In the rows, zero is written as 128.
The rows of T fall into a few groups, which share some directions, and each row is roughly a mix of its group's hidden directions, except one row that fits no group.
T, 108 rows:
[[116 135 159 147 148 102 157 123 111 139  67]
 [ 71  97 107 152 104 102 103 135 115 122 145]
 [146 155 172 124 144 111 125 157  78 144 106]
 [159 161  99  98 155 123 146 154  88 126 104]
 [133 130 174 187 120 142 110 156 106 123 141]
 [ 57 130 118 145 135 165 144 133 115 115 116]
 [130 134 135  82 129 143 122  94 108 108 185]
 [131 142 150 145  83 138 130 174 171 131 107]
 [141 166 144 188 158 153 116 114 119 124 142]
 [112 154 144 155 127 138 102  64 155 119 126]
 [166 135 103 111 168 153 102 111 171 132 118]
 [135 139 112 169 137 144 113 104 190 124 149]
 [101 108 101 153 139 132  87  96  84 127 149]
 [124 137 127 157 116 156 101  58 117 126 131]
 [135 110 121  67 111 105  94 124 153 137 156]
 [100 102 117 130  80 145 110 120  75 123 144]
 [146 120 127 126 167 140  85 108 112 107 179]
 [153 151 128 127 114 150 172 166 128 112  81]
 [144 117 163 141 112 156 104 145 100  97 176]
 [110 171 131 126  91 117 132 167 173 111 132]
 [155 160 129 146 147 179 116  93 161 119 123]
 [160 106 150 147 150 163 149 120 155 135  80]
 [124 122 135 132 110 114 146  52 100 135 131]
 [105 126 151 109 125 163 101 147 119  81 169]
 [100 125 124 143 172  92 178 150 122 114 115]
 [135 131 125 156 111 158 107 143 133  82 181]
 [148 140  80 168 150  85 138 110 124 146 128]
 [148 118 127 136 185 141 170 136 112 143  91]
 [108 145 131  91 141 172  82 137 113  96 133]
 [130 161 148  80 148 150 107 102 161 103 141]
 [130 119 108 173 171 156 131 127 166 138 158]
 [110 120 136 140 119 112 137  66  79 136 109]
 [139 104 111  76  94 110 148 138 122 163 156]
 [101 137 123  86 117 165 111 139 144  80 153]
 [ 90 144 150 152 138 131 168 153  87  99 129]
 [135 126  72 167 126  93 130 130 103 161 126]
 [103  87 143 109 151 185 144 147 140 118 117]
 [108 119 101  98 124 148 103 101  76 121  97]
 [146 163 132 188 134 126 146 130 132 129 173]
 [161 111 121 126 128 182 127 107  86 118  97]
 [123  99 111  67  85 130 123 103 143 125 133]
 [150  95 135 144 135  89 115  85 103 152 160]
 [183 139 122  94 118 162  86 126 131 115 131]
 [135 112  74 112  87 132 126 141 125 129 176]
 [132 112 104 187 148 101 129 162 142 151 112]
 [108 101 123 139 172 159 123 110  94 132 171]
 [140 154 127 157 172 132 119  94 123  98  85]
 [153  99 108  78 120 138 118 111 139 140 178]
 [157 180 148 111 147 103 123 123 157 166 130]
 [145  82 155 108 124 131  89 107 165 138 152]
 [138 114 125 110 133  67 127 138 172 150 154]
 [112 120 151  92  90 114 154  92  88 121 142]
 [115 114 139 134 153 169  74 126 142 112 166]
 [182 156 129 166 124 139 163 132 119 126  96]
 [126 126 130 170  77 143 126 151 142 128 175]
 [165 147 132  88 104 119 124 173 152 112 155]
 [152 163 122 109 147  96  81 123 167 143 133]
 [130 134 128 160 155 124 124 108 136 165  65]
 [167 141  88  81 130 126 131  96  99 113 122]
 [139 113 109  78 155 113 106 129  86 132 163]
 [ 82  81 138 153 125 124 124  83 110 141 129]
 [125 119 132  98 104 159 156 162 133 107  76]
 [174 127 156 151  84 145 132 141 153 143 159]
 [142  81 131  61 144 127 112 134 120 131 124]
 [135 129 148  97  83 124  67 127 123 147 123]
 [111 164  88 127 159 104 104 130 161 140 161]
 [157 167 152 146 131 172 110 145 143 130  89]
 [109 146 161 154 128 116 152 139 153 153  72]
 [158 105 115 105 120 149 126 109 111  81 174]
 [ 77 122 104 121 101 125 133 113  73 118 112]
 [161 112 146 130 133 192 153 149 144 113 109]
 [153 144 135 170 144 153 164 150 122 120 174]
 [141 115  89 121 139 145  90 116 130 116 188]
 [134 167 116  85 116 101 119 162 158 123  95]
 [122 105 115 108 132 137 170 149  64 118 130]
 [147 119 125 119  95 140  90 185 139 140 158]
 [122 104 130  99 104 101 146 154 101 130 184]
 [166 152 147 140 131 140 115 135 195 132 114]
 [166 159 140 100 139  79 157 117 128 157 130]
 [147 149 158 128  89 117 109 126 187 146 118]
 [149 123  90 146 160 139  91  94 112 155 101]
 [133 140 117 130 173 129 111  97 187 114 150]
 [146 133 141  87 144 130 155 185 100 126 109]
 [112 131 126 101 145  97 128 140 143 116 198]
 [168 133  77 127 150 140 101  86 128 141 119]
 [109 160 151 172 117 170 116 106 107 104 146]
 [102 134 104  81 117 138 136 148  95 111  82]
 [127 133  97 133 134  79 146 128  98 174  99]
 [144 128 135  93 136 131 115 111 135 193  91]
 [141 133 144 115 132 147 129 167  56 128 125]
 [134 133 124  92 137 149 144 172 147 101 178]
 [106 146 147  95 173  94 116 162 142 116 107]
 [138 159 112 169 128 152 102  97  99 123 167]
 [150 164 113 109 133 115  90 110 147 137  75]
 [151 151 132 182 127 131 124 123 109 143  74]
 [114 125 124  65 138 109  94 153 158 128 144]
 [130 168 143 166 176 134 126 114 168 117 117]
 [134 175 116 101 128 106  90 136 171 132 103]
 [128  99  80 113 131 151  83 118 120 164 145]
 [160 124 132 139  84 154 105  92 105 147 163]
 [159 158 121  88 137 133  77 137 165 124 134]
 [102 168  84 141 151 119  95 140 112 101 148]
 [153 171 158 156 156 151 167 143 134 115 143]
 [119 162 128 112 115  83 160 147 115 164  95]
 [143 151 119 128 161 120  90 120  64 135 126]
 [136  79  94 118 127  76 143 132 119 157 138]
 [147 164  87 167 136  87 140 122 107 139 109]
 [104 130  97 178 139 139  93 142  89 109 128]]

Here is one row of each group, with its name. Which group are the others in?
[112 107 134 161 171 168 112  98 125 136 163] -> Z
[144 138 131 119 141  71 142 133  99 178 140] -> U
[135 100 110  73 126  95  93 101 136 147 132] -> R

[144 169 157 155 146 163  80 130 118 114 125] -> U
[100 138 118 142 174 116  86 151 158 121  97] -> R
[142 146 102 138 176 129  94  94 111 144  94] -> U
[105 152 122 181 116 128 134 117 108 123 182] -> Z
[117 138 158 142 172 107 146 106 131 127  72] -> U
[ 95 128 112 131 131 128  70 114 173 114 150] -> R
[133 137 115  99 198 118 147 137 152 111 141] -> R
[171  93 151 145 168 110 129 103 145 158 134] -> Z
[123  87  90 116 118 119 111 184 125 142 103] -> R
[128 100  89  93 152 141 127  90  93 127 102] -> R
[132 102 145  61 121 135 120 127 136 158 159] -> U
